In the data rows, the value 50 means zero.
Every row has a hidden score. How much higher is the second row's score than the first row's in each pair? 20 means about the same, 40 much higher and 0 much lower. The score is a weighted sum of the row's numbers plus the product of two more (or one squared), each taken from its middle value.
[51 49 36 49 55 57 55 64 66 46 39 63 58 58 48 37 52 54 47 55 52]
[75 34 58 49 56 35 68 52 48 57 33 61 56 53 29 28 28 67 48 57 70] >> 16
[31 70 52 50 46 52 35 44 59 45 64 41 35 53 60 69 54 43 53 42 36]
[56 42 34 44 54 44 52 55 66 63 34 74 47 61 52 40 50 63 57 44 50] >> 17
[36 60 53 50 43 48 44 31 44 40 72 43 39 28 55 62 36 30 45 72 68]
[54 43 58 38 38 44 47 29 54 55 49 43 46 48 51 69 55 44 59 46 52] >> 27
[50 47 78 63 51 42 52 29 28 50 59 30 48 51 42 52 51 56 50 43 34]
[40 49 56 60 47 57 55 48 47 61 41 49 47 81 59 39 68 71 57 24 18] >> 24
[63 39 43 48 50 43 64 77 65 51 32 65 58 47 46 44 30 53 55 68 61]
[55 36 43 40 39 32 44 46 62 56 46 56 51 38 45 64 48 33 60 57 63] >> 7
[52 64 58 57 61 53 61 35 55 52 55 61 61 64 43 57 54 48 41 48 59]
[62 39 72 62 52 42 58 43 27 56 59 40 64 59 34 39 39 77 45 40 41] >> 18
[64 40 42 44 39 31 55 41 74 67 20 75 42 57 48 65 64 48 68 45 59]
[50 53 69 63 53 56 55 50 34 49 67 38 53 66 41 42 53 68 41 39 41] >> 9
[58 34 57 59 50 59 56 52 65 61 38 59 57 81 50 39 61 77 46 30 31]
[71 35 47 47 49 42 62 58 58 55 36 70 61 69 45 38 49 72 57 49 51] >> 24
[48 58 27 49 64 62 51 61 57 41 46 62 58 49 56 36 56 49 41 50 55]
[67 44 58 61 66 52 65 56 29 46 51 53 73 51 32 28 44 59 44 56 54] >> 23
[43 71 43 44 53 48 56 46 42 58 54 63 38 65 21 60 37 63 50 55 58]
[59 38 38 45 46 39 60 66 67 53 34 60 59 49 44 31 46 56 54 62 60] >> 16
[67 44 36 36 48 52 57 55 73 61 31 64 50 63 53 35 52 58 59 52 62]
[56 39 32 33 36 40 44 42 70 68 23 66 42 52 47 55 66 44 67 40 50] >> 23
[51 50 71 67 61 52 60 45 32 48 64 36 57 63 39 39 44 68 43 41 34]
[59 36 37 52 49 38 62 58 64 59 31 62 51 72 53 36 68 74 58 39 47] >> 18
[56 51 60 43 36 31 51 37 49 54 45 46 39 42 43 65 36 42 61 51 63]
[64 33 70 38 38 20 50 22 42 65 43 58 28 53 28 63 52 55 67 40 42] >> 16
[51 45 36 50 62 46 58 77 59 47 47 65 66 44 58 36 39 52 48 68 67]
[78 26 41 46 53 36 66 56 55 58 32 61 52 43 26 35 29 55 50 70 73] >> 18
[58 38 49 51 51 49 61 48 68 61 34 62 47 74 58 39 61 79 54 29 33]
[31 61 55 48 33 51 31 38 54 58 52 55 35 67 64 75 69 56 52 24 28] >> 18
[68 38 58 33 47 31 49 46 46 46 50 56 48 39 30 60 31 37 58 58 62]
[60 47 38 51 55 53 54 63 62 59 28 67 52 66 53 40 51 57 52 45 44] >> 20
[75 25 51 47 59 36 66 43 54 55 34 58 60 51 31 30 38 62 46 64 73]
[53 44 70 36 39 41 45 28 58 54 49 51 39 52 49 65 45 44 56 47 46] >> 27
[54 46 33 42 59 47 61 65 63 40 45 63 57 48 66 40 44 44 47 61 70]
[52 73 61 68 46 64 64 45 47 47 58 51 49 50 59 59 81 60 35 53 37] >> 18
[55 44 75 54 54 42 50 43 18 40 77 31 57 39 18 61 33 45 41 59 45]
[56 40 60 38 38 42 46 33 50 55 52 53 36 49 49 68 55 44 60 40 53] >> 20
[49 53 30 49 59 54 56 72 65 36 47 58 58 42 66 33 43 33 49 68 73]
[68 33 67 59 58 40 67 53 34 57 43 51 59 61 28 24 36 69 49 52 52] >> 14
[40 67 57 63 46 61 59 45 46 42 62 56 41 50 59 64 76 60 37 54 44]
[33 60 62 64 40 63 38 29 56 55 57 46 34 77 58 62 77 57 53 23 18] >> 23
[67 34 61 37 38 19 51 36 35 50 62 37 48 31 26 59 25 43 56 57 59]
[68 36 53 52 53 39 64 51 54 54 37 60 60 68 44 35 55 80 48 44 39] >> 15
[47 68 52 70 44 60 61 39 43 42 51 53 42 49 66 65 80 63 36 47 49]
[46 52 32 48 59 50 52 76 64 36 44 65 65 36 65 30 47 40 42 65 73] >> 19
[48 40 47 43 39 35 46 42 68 66 32 55 33 48 62 70 57 45 63 44 56]
[34 52 52 36 34 57 33 45 62 49 46 55 34 60 66 75 55 44 62 33 37] >> 27
[66 47 33 53 54 48 64 68 73 52 39 67 54 47 51 40 37 47 48 68 65]
[61 39 42 45 35 32 46 29 70 68 26 69 44 53 48 60 63 47 65 39 50] >> 18
[35 65 51 40 28 50 29 34 66 57 49 53 26 63 72 76 61 46 62 35 38]
[60 35 49 39 40 29 49 40 44 54 48 52 48 37 36 62 37 35 59 57 64] >> 22
[59 29 46 52 51 36 62 61 61 49 35 67 48 66 43 35 46 71 57 54 51]
[33 47 55 46 64 66 33 51 30 50 65 21 63 69 43 47 38 51 52 26 41] >> 24
[34 70 65 55 57 60 37 47 32 34 74 29 46 29 49 59 38 22 42 67 63]
[57 50 50 46 41 51 38 45 69 65 26 57 66 54 68 58 84 41 55 11 49] >> 23
[58 34 59 66 47 45 57 50 48 49 51 51 54 71 52 38 61 79 45 36 31]
[20 67 44 46 58 71 17 64 45 58 49 30 59 46 60 55 48 39 47 33 38] >> 31
[39 53 38 42 39 38 37 43 55 60 50 51 44 43 51 64 41 30 62 48 59]
[61 38 64 41 48 38 54 22 40 55 54 42 44 36 45 58 45 42 55 54 54] >> 18
[64 29 60 48 38 49 44 54 44 49 46 38 44 36 63 35 48 49 57 57 39]
[55 18 48 51 41 49 48 49 46 54 40 37 42 31 64 32 52 54 54 52 51] >> 18
[45 47 77 52 44 43 50 40 29 48 65 32 45 33 44 56 39 47 53 58 47]
[55 46 45 52 51 48 63 51 64 59 40 66 54 78 55 39 68 76 56 30 32] >> 16
[73 28 58 49 58 37 67 55 48 54 44 54 63 55 30 23 30 75 47 56 59]
[46 66 49 61 44 60 59 42 57 41 57 52 45 43 61 67 73 58 33 48 48] >> 23
[38 62 57 45 40 57 34 32 47 53 56 45 33 69 65 72 72 54 58 20 23]
[56 47 77 57 41 36 55 28 28 56 62 37 43 55 35 57 55 57 54 34 36] >> 19
[68 32 47 37 36 24 53 37 72 72 20 69 43 53 42 58 47 50 67 54 53]
[53 66 60 51 60 69 57 58 48 59 39 59 58 51 55 33 46 48 44 56 38] >> 18
[57 36 37 49 48 47 61 48 66 60 32 64 50 68 56 38 60 75 54 37 43]
[52 55 49 69 57 67 61 57 44 57 44 47 57 51 49 40 53 64 39 54 50] >> 24
[63 40 62 38 40 25 49 43 34 52 59 39 53 28 17 59 26 41 53 60 59]
[52 39 51 54 48 44 60 49 61 57 31 59 53 77 51 36 67 81 55 38 39] >> 17
[48 74 47 51 56 45 52 44 43 54 56 56 41 67 18 57 26 60 51 50 43]
[16 75 42 36 49 55 38 59 55 21 66 41 55 49 72 65 53 35 48 41 44] >> 15
[48 63 22 39 54 50 48 74 62 41 52 60 56 35 67 44 38 33 51 75 82]
[58 57 78 53 50 54 46 39 22 44 67 26 42 38 40 59 52 42 47 57 46] >> 11
[44 63 58 47 41 49 40 39 44 32 71 35 36 29 45 64 43 23 47 71 66]
[62 37 66 56 61 60 49 38 23 40 64 24 48 35 43 37 39 32 46 59 42] >> 22
[75 28 45 48 59 42 71 68 52 52 38 52 66 36 31 33 26 48 46 67 71]
[29 38 38 47 65 63 27 61 36 58 53 33 48 59 43 46 26 52 57 43 35] >> 25
[44 46 56 54 48 51 54 51 54 61 42 55 51 81 54 41 58 81 51 23 23]
[38 55 51 48 48 52 39 39 49 50 63 46 39 41 56 63 47 24 53 68 64] >> 18
[60 47 53 53 41 38 46 26 69 65 34 62 55 63 60 71 94 40 61 33 48]
[45 42 70 53 52 50 52 34 33 50 63 30 51 37 40 60 39 46 47 50 49] >> 32
[48 52 76 53 52 46 50 40 27 48 68 26 43 36 43 59 32 37 46 58 51]
[30 70 52 43 48 63 33 47 44 34 59 42 41 54 63 75 52 43 52 43 39] >> 26
[31 67 58 54 44 56 33 50 48 40 59 43 38 57 63 74 50 40 51 46 40]
[24 68 60 53 42 52 32 40 52 54 53 38 34 74 56 65 79 56 54 23 26] >> 11
[43 59 67 59 47 59 54 44 48 56 53 48 48 82 57 50 64 73 46 24 15]
[40 74 49 61 49 58 70 40 54 43 50 50 44 46 62 67 87 56 30 43 52] >> 23
[42 70 20 52 61 72 51 78 55 31 57 60 58 28 64 35 49 26 38 78 79]
[72 28 53 37 30 19 57 27 58 70 25 63 40 47 31 60 51 50 64 41 52] >> 22
[40 66 60 44 43 56 37 36 43 46 73 39 45 33 49 62 49 24 47 67 65]
[53 64 66 64 50 66 59 54 47 50 53 52 51 54 62 49 77 60 38 47 42] >> 23
[46 67 47 58 51 61 62 40 51 37 51 49 48 46 64 70 87 53 33 46 53]
[45 61 17 42 58 64 47 76 72 34 50 65 61 32 64 38 37 21 45 75 82] >> 28
[36 39 45 64 51 64 30 55 43 57 51 42 53 62 57 50 64 62 55 30 19]
[70 37 42 44 30 22 56 27 61 67 30 68 40 52 41 59 50 54 68 42 55] >> 17
[65 45 55 48 42 34 47 25 59 64 27 60 41 55 46 71 63 47 62 34 51]
[49 70 38 41 47 48 57 50 61 59 50 68 40 58 28 55 30 65 49 59 57] >> 22
[83 30 42 38 50 36 67 55 57 53 41 63 55 48 36 42 27 56 54 65 73]
[59 35 51 36 38 29 52 41 48 50 48 53 43 38 36 61 25 41 55 50 58] >> 26
[65 28 40 43 52 35 58 64 67 56 31 72 57 56 47 39 34 56 56 57 55]
[52 38 55 62 41 53 42 63 32 47 49 45 48 35 60 36 56 61 54 57 29] >> 24
[47 69 46 61 41 58 60 44 49 44 54 55 49 48 63 67 79 56 38 51 46]
[46 51 37 37 41 35 40 45 60 58 40 55 41 38 41 59 41 30 55 52 63] >> 25
[48 42 51 40 39 38 46 33 68 57 38 55 38 45 59 71 61 45 60 41 59]
[65 31 66 43 34 17 55 23 46 63 50 47 40 43 31 63 51 58 58 34 48] >> 18
[61 36 62 38 33 21 58 26 48 63 41 50 43 52 29 60 45 55 64 43 43]
[34 67 56 46 61 49 46 36 32 52 71 34 45 66 26 63 35 51 49 32 42] >> 26
[58 39 37 47 54 53 56 63 66 58 36 64 55 61 57 42 54 60 53 50 56]
[32 69 63 54 39 51 37 43 52 45 60 38 33 52 62 69 51 40 57 42 35] >> 22
[73 31 44 41 62 37 62 60 47 52 45 60 65 37 25 40 28 46 54 74 71]
[46 59 21 48 60 51 54 72 73 42 36 60 57 33 66 41 29 29 49 81 77] >> 23
[73 38 67 42 31 18 57 24 58 72 34 57 41 49 37 62 50 56 66 40 50]
[24 80 52 71 63 78 37 56 31 25 87 23 52 32 60 48 49 19 39 69 60] >> 26
[52 55 34 51 59 55 51 62 60 55 37 61 64 52 56 32 41 46 47 53 56]
[62 39 36 44 50 38 56 66 68 51 38 75 57 53 49 41 37 55 54 56 60] >> 22
[69 23 55 47 56 34 68 57 46 58 43 59 61 51 25 26 36 75 43 60 64]
[44 53 68 66 57 57 57 47 31 50 64 43 57 61 36 39 56 67 37 43 43] >> 22
[47 70 18 52 54 66 52 78 62 40 61 71 56 33 59 35 35 35 45 78 76]
[26 80 55 51 54 93 54 52 48 40 67 36 29 52 84 72 63 46 37 50 35] >> 20
[48 39 39 58 47 52 56 66 58 59 35 63 47 72 47 33 63 69 51 41 31]
[55 65 61 67 44 59 59 43 50 43 49 55 61 54 58 56 70 56 35 50 34] >> 16
[51 45 45 42 42 37 40 42 60 56 44 58 44 37 45 63 42 34 60 52 63]
[16 67 30 50 63 76 17 77 43 53 54 32 55 44 70 58 42 32 47 32 39] >> 26
[60 40 48 39 44 37 51 38 52 54 42 48 46 35 45 59 35 44 59 51 71]
[58 43 66 43 41 36 52 35 42 64 50 45 51 38 44 59 40 42 62 55 56] >> 19
[48 43 27 34 36 45 47 43 86 57 37 75 31 55 66 66 57 47 65 47 60]
[55 39 35 44 49 46 58 59 74 59 27 69 53 64 47 36 57 69 61 47 49] >> 19
[25 58 36 53 62 74 27 67 41 49 59 31 57 54 58 47 42 41 53 31 40]
[31 74 49 52 45 60 35 59 48 34 76 47 42 45 64 70 54 38 47 44 37] >> 12
[60 32 74 44 36 25 55 26 27 61 56 38 39 45 32 55 50 54 58 38 37]
[61 51 39 52 57 54 68 63 48 53 35 54 55 35 47 33 40 48 41 69 64] >> 20
[46 57 29 42 52 53 49 69 64 45 38 64 54 53 46 38 57 57 48 52 57]
[57 47 67 67 56 43 42 43 16 41 67 29 62 35 18 62 28 47 44 56 47] >> 25
[64 30 39 41 40 26 50 45 52 55 50 57 42 45 41 61 44 41 57 58 75]
[44 54 73 65 45 48 45 41 45 47 65 41 48 72 51 54 56 69 49 30 21] >> 20
[69 31 42 47 57 34 64 63 71 50 32 63 61 57 47 34 49 60 56 56 61]
[55 57 50 59 58 64 61 57 45 52 48 49 65 48 57 34 52 62 34 56 54] >> 16
[49 51 31 45 58 46 54 72 65 37 50 66 64 41 64 36 46 47 47 69 75]
[42 60 18 44 60 68 50 74 73 33 49 62 59 30 64 40 47 22 49 79 84] >> 33
[69 35 62 57 57 47 70 49 41 44 59 48 63 64 34 24 39 69 44 54 48]
[31 77 58 48 51 85 59 47 46 44 66 34 35 49 73 67 64 47 34 49 35] >> 34
[63 51 52 55 59 56 62 62 44 54 51 50 64 48 51 29 52 54 40 59 54]
[48 57 69 57 59 49 50 39 28 49 65 23 46 39 43 53 44 40 40 54 46] >> 28
[18 75 41 66 60 82 33 66 33 22 84 23 54 33 73 35 39 23 36 72 57]
[50 52 34 53 61 56 54 73 62 48 45 59 62 51 63 35 56 47 43 55 55] >> 13
[48 63 64 68 48 66 61 47 43 38 45 50 39 51 57 61 74 60 35 55 37]
[59 47 35 53 51 49 59 63 68 66 33 65 55 66 56 33 53 64 54 44 42] >> 17
[28 66 56 53 43 57 39 56 53 43 60 39 42 56 69 70 54 41 50 46 37]
[51 50 61 47 42 36 50 37 44 50 54 46 42 45 40 66 46 35 57 51 55] >> 18
[39 56 45 64 49 56 47 60 44 59 43 56 49 73 52 39 57 73 45 33 26]
[27 84 43 43 39 58 36 49 49 21 69 51 51 48 63 65 62 31 48 42 42] >> 23
[59 46 64 47 49 28 53 41 25 41 63 39 54 27 17 63 26 46 53 55 49]
[63 38 49 55 57 31 61 57 62 58 35 66 62 61 43 34 37 70 54 53 56] >> 8
[45 66 34 49 51 45 52 49 52 59 52 65 43 59 18 62 29 61 51 48 55]
[42 68 61 49 49 51 40 48 34 40 69 26 34 25 62 61 40 30 46 69 65] >> 6
[61 59 58 72 69 40 59 51 15 31 74 33 70 39 28 57 47 53 38 60 47]
[46 53 72 60 44 45 55 34 24 48 60 31 47 46 44 52 45 52 48 39 32] >> 30
[57 36 38 53 48 43 51 53 75 64 31 67 57 69 51 37 61 66 54 45 45]
[29 46 28 33 62 56 30 73 38 57 53 33 37 52 43 49 20 53 58 45 38] >> 38
[32 67 59 57 57 70 39 47 35 31 81 24 47 34 53 56 43 23 35 68 61]
[58 43 69 60 59 49 54 43 31 51 64 34 62 61 32 36 47 70 42 40 38] >> 15
[24 75 59 65 62 79 37 53 32 24 88 23 63 33 63 51 50 27 36 68 60]
[22 72 46 48 54 99 45 52 53 37 68 33 35 47 84 76 68 43 35 50 36] >> 23
[42 39 36 35 44 45 44 41 57 51 48 56 46 36 48 57 36 32 61 49 59]
[19 84 51 64 67 82 39 57 28 28 90 24 58 36 68 37 49 19 32 74 58] >> 1
[56 46 42 52 51 50 49 63 62 63 38 72 53 68 44 38 48 62 52 47 43]
[46 68 38 42 42 44 57 46 57 57 51 62 42 56 30 57 40 62 52 62 55] >> 25
[69 30 56 40 38 28 54 21 58 69 30 56 43 51 36 62 53 58 65 38 51]
[62 33 59 42 36 30 45 27 43 49 58 48 36 39 42 58 34 43 60 53 59] >> 12
[71 33 45 50 49 32 58 59 62 56 29 64 60 59 43 33 39 66 52 56 54]
[42 71 52 51 51 53 36 42 35 35 74 34 38 27 50 59 42 29 44 68 60] >> 17
[15 74 30 54 63 70 22 67 45 57 52 22 62 42 70 59 44 37 46 31 38]
[58 23 51 44 42 47 48 52 46 58 45 40 51 37 68 34 50 48 54 51 52] >> 8
[63 33 69 60 61 44 65 51 34 48 55 48 63 64 31 25 40 71 47 48 46]
[28 50 36 44 66 59 26 65 33 49 54 30 42 53 50 47 27 46 51 40 33] >> 34
[69 49 77 56 56 36 47 50 14 45 61 34 55 40 23 59 34 48 45 63 43]
[41 69 52 61 49 62 60 47 55 37 59 55 46 49 66 68 78 59 40 42 51] >> 28
[44 44 64 64 43 49 49 38 43 44 52 41 53 71 47 55 59 72 51 29 23]
[25 69 43 42 70 73 26 66 37 46 59 24 59 52 65 53 42 39 55 33 33] >> 24
[57 37 64 42 37 27 47 42 29 44 56 41 54 32 17 62 16 40 51 58 53]
[57 44 73 50 47 30 48 43 24 38 73 35 55 32 22 62 21 43 49 59 52] >> 13
[25 46 35 44 59 61 30 67 43 58 52 29 38 58 44 48 21 51 53 43 40]
[45 45 43 40 34 43 41 34 70 59 40 55 27 51 58 62 58 46 61 44 49] >> 9
[49 45 40 52 52 49 44 59 52 60 32 60 46 68 48 40 52 71 50 38 28]
[38 50 46 45 47 52 40 37 48 41 62 41 45 32 58 61 51 24 47 65 68] >> 18
[28 68 55 48 42 62 29 50 51 32 61 35 43 52 63 67 56 41 51 41 36]
[38 66 47 60 49 63 66 41 47 40 50 38 46 48 69 66 81 54 33 46 53] >> 17
[34 51 55 46 67 58 38 38 32 51 71 28 51 68 33 56 44 47 48 31 41]
[72 30 43 37 29 30 51 35 66 75 28 68 44 50 43 59 54 59 68 46 53] >> 14
[63 41 40 48 53 39 64 55 68 64 25 67 50 74 56 41 53 76 56 36 45]
[59 44 57 56 70 54 66 52 31 32 53 47 69 59 28 33 55 50 40 60 50] >> 20
[59 52 61 38 42 42 49 29 50 59 45 48 31 53 46 69 55 46 57 46 48]
[63 39 69 46 42 26 44 40 33 53 55 43 52 34 18 59 29 49 56 56 51] >> 21
[58 46 66 59 51 46 52 41 50 52 60 43 56 76 43 47 60 79 49 31 24]
[57 38 42 48 55 43 61 65 62 47 40 67 56 53 58 42 43 56 50 61 66] >> 30
[38 59 62 53 38 49 37 36 56 39 60 44 46 57 63 63 61 55 55 31 34]
[46 43 48 43 38 39 40 39 64 60 39 61 33 45 57 72 65 50 55 44 52] >> 17
[59 54 53 59 54 62 63 56 45 55 47 52 60 52 48 32 46 60 38 57 54]
[52 62 18 38 59 68 45 73 71 32 57 60 63 33 69 39 44 24 41 73 80] >> 22
[57 54 68 68 65 43 43 54 14 33 75 28 59 43 21 60 31 45 40 57 47]
[40 59 33 45 44 48 56 47 52 59 64 64 36 59 26 53 25 68 48 55 58] >> 27
[55 43 64 45 41 43 47 31 65 63 46 45 33 50 47 67 38 43 64 45 47]
[67 31 72 45 35 31 52 24 35 61 52 47 44 48 34 59 46 62 67 43 39] >> 14
[41 47 53 61 45 62 49 47 53 58 47 56 46 85 62 38 71 82 51 34 23]
[53 41 31 59 48 67 45 60 33 46 62 49 42 35 36 36 33 50 49 79 49] >> 28
[26 67 52 45 41 47 37 30 60 53 45 42 26 61 68 75 77 53 56 23 33]
[57 42 41 42 52 47 58 56 69 64 27 72 47 70 46 39 52 65 54 33 49] >> 19
[55 44 77 55 46 38 52 29 26 53 57 32 46 51 37 52 53 59 51 31 39]
[55 42 32 56 51 48 59 61 68 56 34 67 52 60 55 38 56 60 52 50 55] >> 23
[23 56 45 42 66 73 27 61 43 44 63 27 58 46 56 51 52 40 48 31 34]
[19 67 34 51 61 75 23 81 44 55 60 32 61 38 72 54 51 34 46 33 38] >> 20
[55 24 55 46 43 45 51 55 47 53 42 35 47 38 62 29 40 50 53 56 45]
[47 48 27 40 61 55 56 74 63 40 54 57 64 33 63 31 39 36 48 72 73] >> 22
[57 44 66 62 59 53 58 36 29 53 69 43 53 61 31 35 44 72 45 40 40]
[15 73 37 46 65 75 14 73 47 53 50 31 59 41 69 56 49 35 47 35 32] >> 30
[56 43 73 53 36 27 54 18 30 57 59 44 47 54 25 65 60 59 61 38 35]
[39 69 56 47 43 53 44 46 37 35 75 34 43 31 44 63 39 21 42 70 68] >> 17
[26 79 55 47 52 96 51 51 44 43 65 31 29 47 73 71 62 47 33 47 36]
[55 62 64 68 52 62 63 49 53 47 46 58 61 54 67 44 86 64 43 48 39] >> 10
[60 41 45 68 46 55 48 73 44 39 51 52 54 36 56 38 64 67 46 55 30]
[75 28 57 51 54 35 71 51 44 53 44 57 64 55 28 26 39 64 48 55 62] >> 11
[36 53 56 59 44 57 43 32 45 44 70 39 40 29 61 65 42 27 50 59 68]
[36 46 49 68 52 58 31 57 50 61 40 50 47 65 64 49 58 69 52 32 16] >> 14
[43 65 49 45 54 52 50 40 38 55 55 61 45 66 21 62 24 58 47 46 50]
[64 41 54 36 43 28 50 43 48 49 47 52 46 31 28 57 32 41 60 58 62] >> 12
[35 55 44 56 50 52 34 60 55 65 39 50 49 66 57 40 65 79 55 24 25]
[50 49 62 55 46 65 29 56 51 67 37 46 56 68 64 51 70 56 60 31 26] >> 38
[69 34 49 53 52 32 71 55 55 57 41 67 58 66 44 29 52 75 55 48 48]
[61 52 34 43 54 50 53 75 65 52 43 67 57 47 61 42 42 50 50 64 70] >> 32
[45 46 31 45 53 49 55 67 64 57 34 72 58 62 58 33 61 54 53 52 54]
[26 82 57 49 49 89 50 55 49 42 64 35 30 47 72 66 55 50 32 47 32] >> 30
[37 62 58 58 36 46 33 38 58 42 66 45 39 57 64 72 52 51 51 43 33]
[41 59 59 53 39 63 37 38 56 42 72 43 51 57 67 62 53 47 51 39 35] >> 26
[55 42 44 38 34 36 45 30 67 64 40 59 33 51 54 72 47 48 61 45 55]
[51 55 31 47 58 46 55 72 65 32 49 61 66 40 56 34 49 33 48 61 68] >> 17
[47 50 39 56 49 48 48 61 56 56 24 67 50 70 57 33 54 62 55 37 36]
[20 59 42 51 68 69 32 64 40 51 68 29 61 63 51 51 43 38 47 27 32] >> 30
[52 49 28 47 55 52 56 71 61 44 52 61 50 42 58 39 33 49 53 64 66]
[26 57 57 48 41 57 39 39 66 61 49 49 32 69 66 75 67 46 59 27 25] >> 24
[52 67 60 52 55 74 54 58 50 58 44 46 71 52 52 31 52 53 45 59 42]
[65 34 58 38 43 21 49 40 42 52 51 55 49 36 29 59 31 41 55 56 62] >> 14
[51 59 73 56 55 53 56 40 22 44 74 26 54 38 43 56 40 41 44 50 44]
[26 50 38 48 65 64 28 66 29 52 61 35 57 58 51 45 34 47 46 33 35] >> 22
[20 66 52 69 63 81 38 56 35 33 84 22 59 35 64 41 46 24 32 74 65]
[28 56 47 47 69 60 34 53 36 59 65 21 52 61 49 42 34 51 49 30 42] >> 23
[57 47 26 48 60 56 56 67 60 41 51 63 53 45 52 32 41 50 49 64 66]
[49 44 42 34 36 47 51 37 76 63 37 66 26 52 60 71 52 44 66 46 52] >> 31
[52 55 61 63 63 66 67 61 44 52 56 51 69 58 49 32 52 57 35 57 52]
[43 62 58 50 48 54 38 40 39 41 79 33 38 25 56 65 34 21 45 66 62] >> 18
[53 43 51 57 55 48 61 53 67 61 30 66 48 74 54 36 67 73 51 38 41]
[38 52 67 58 37 61 42 38 55 58 53 46 39 73 66 61 74 58 54 23 16] >> 25
[51 61 38 46 45 48 58 45 49 49 45 66 35 56 27 57 36 65 53 57 64]
[68 50 50 68 53 52 61 59 54 42 34 58 64 42 75 30 65 53 42 42 53] >> 14
[49 45 67 58 57 46 53 50 29 52 65 38 60 58 33 39 57 69 44 46 40]
[35 71 55 55 51 80 55 43 50 40 64 42 36 45 77 71 74 54 34 47 51] >> 30
[62 38 40 44 54 45 57 68 63 55 37 71 63 52 56 38 44 51 55 62 65]
[24 76 12 49 54 81 37 77 44 27 74 54 43 22 57 35 37 26 40 87 62] >> 16
[62 40 37 46 54 54 55 70 65 55 30 64 58 62 51 36 55 53 51 46 52]
[28 65 39 48 66 79 24 70 40 59 46 28 58 50 62 55 44 32 48 36 38] >> 27
[46 44 36 30 38 40 42 49 85 64 25 65 30 53 66 61 55 38 65 53 62]
[43 60 39 51 49 55 56 42 62 49 48 71 31 53 29 52 46 56 51 64 56] >> 25
[65 49 52 68 51 48 64 57 48 46 40 53 61 49 69 37 81 61 36 45 46]
[56 44 40 50 50 55 48 60 63 54 30 66 54 69 52 39 68 59 56 50 43] >> 32
[60 37 50 55 51 42 61 46 64 64 32 68 54 73 58 41 56 76 51 32 42]
[54 31 67 64 60 41 58 48 22 52 53 42 63 59 28 30 45 73 43 45 37] >> 21
[55 34 53 54 42 54 40 59 41 47 49 34 52 42 60 34 50 58 55 59 31]
[54 41 35 33 35 45 45 44 78 64 34 65 38 50 58 68 49 44 64 49 59] >> 25
[24 73 47 47 45 61 36 53 50 20 75 44 49 45 59 64 54 34 45 44 37]
[41 38 22 38 34 45 47 43 83 62 28 71 35 58 67 62 58 42 66 45 60] >> 26
[58 45 34 53 53 51 56 64 71 60 36 69 55 62 57 35 48 57 54 55 51]
[51 43 70 56 55 55 54 43 21 43 69 22 49 37 55 50 34 37 43 56 45] >> 22
[36 72 38 44 46 52 54 49 52 54 55 66 34 62 25 62 30 60 48 60 53]
[19 79 54 47 55 87 50 49 52 40 58 35 30 54 77 70 61 51 29 50 31] >> 23
[63 34 60 48 45 39 52 28 61 65 31 57 48 60 55 66 77 45 60 32 59]
[37 66 60 54 51 58 40 38 39 24 82 26 41 29 52 57 44 25 38 67 66] >> 13
[47 51 70 54 42 53 43 46 40 50 63 40 55 64 63 59 67 63 54 28 27]
[60 54 50 72 74 48 57 53 13 23 65 32 68 42 31 51 49 47 31 50 67] >> 12
[30 54 63 66 48 60 48 36 61 50 49 47 43 80 62 51 73 69 55 21 19]
[63 38 65 44 35 20 49 28 47 59 50 49 38 46 34 61 56 60 57 41 43] >> 9
[43 75 51 49 52 48 52 44 39 54 57 55 47 68 12 60 31 54 49 45 39]
[69 30 60 57 53 36 60 63 59 54 49 63 62 67 52 35 48 80 52 38 40] >> 2
[53 33 25 61 58 41 57 64 36 39 54 44 35 24 43 43 46 50 42 66 62]
[43 45 72 61 48 46 49 46 46 42 60 42 49 68 53 53 63 63 55 31 23] >> 20
[54 45 46 39 35 36 41 46 50 55 51 55 44 37 46 59 43 32 58 56 63]
[37 74 14 50 50 58 47 80 53 31 61 62 44 37 55 43 25 49 46 86 61] >> 25
[55 55 27 54 56 61 58 69 63 54 33 69 59 55 59 34 49 45 48 47 56]
[54 43 43 38 35 35 42 40 57 67 37 50 37 48 55 71 46 48 62 43 48] >> 19
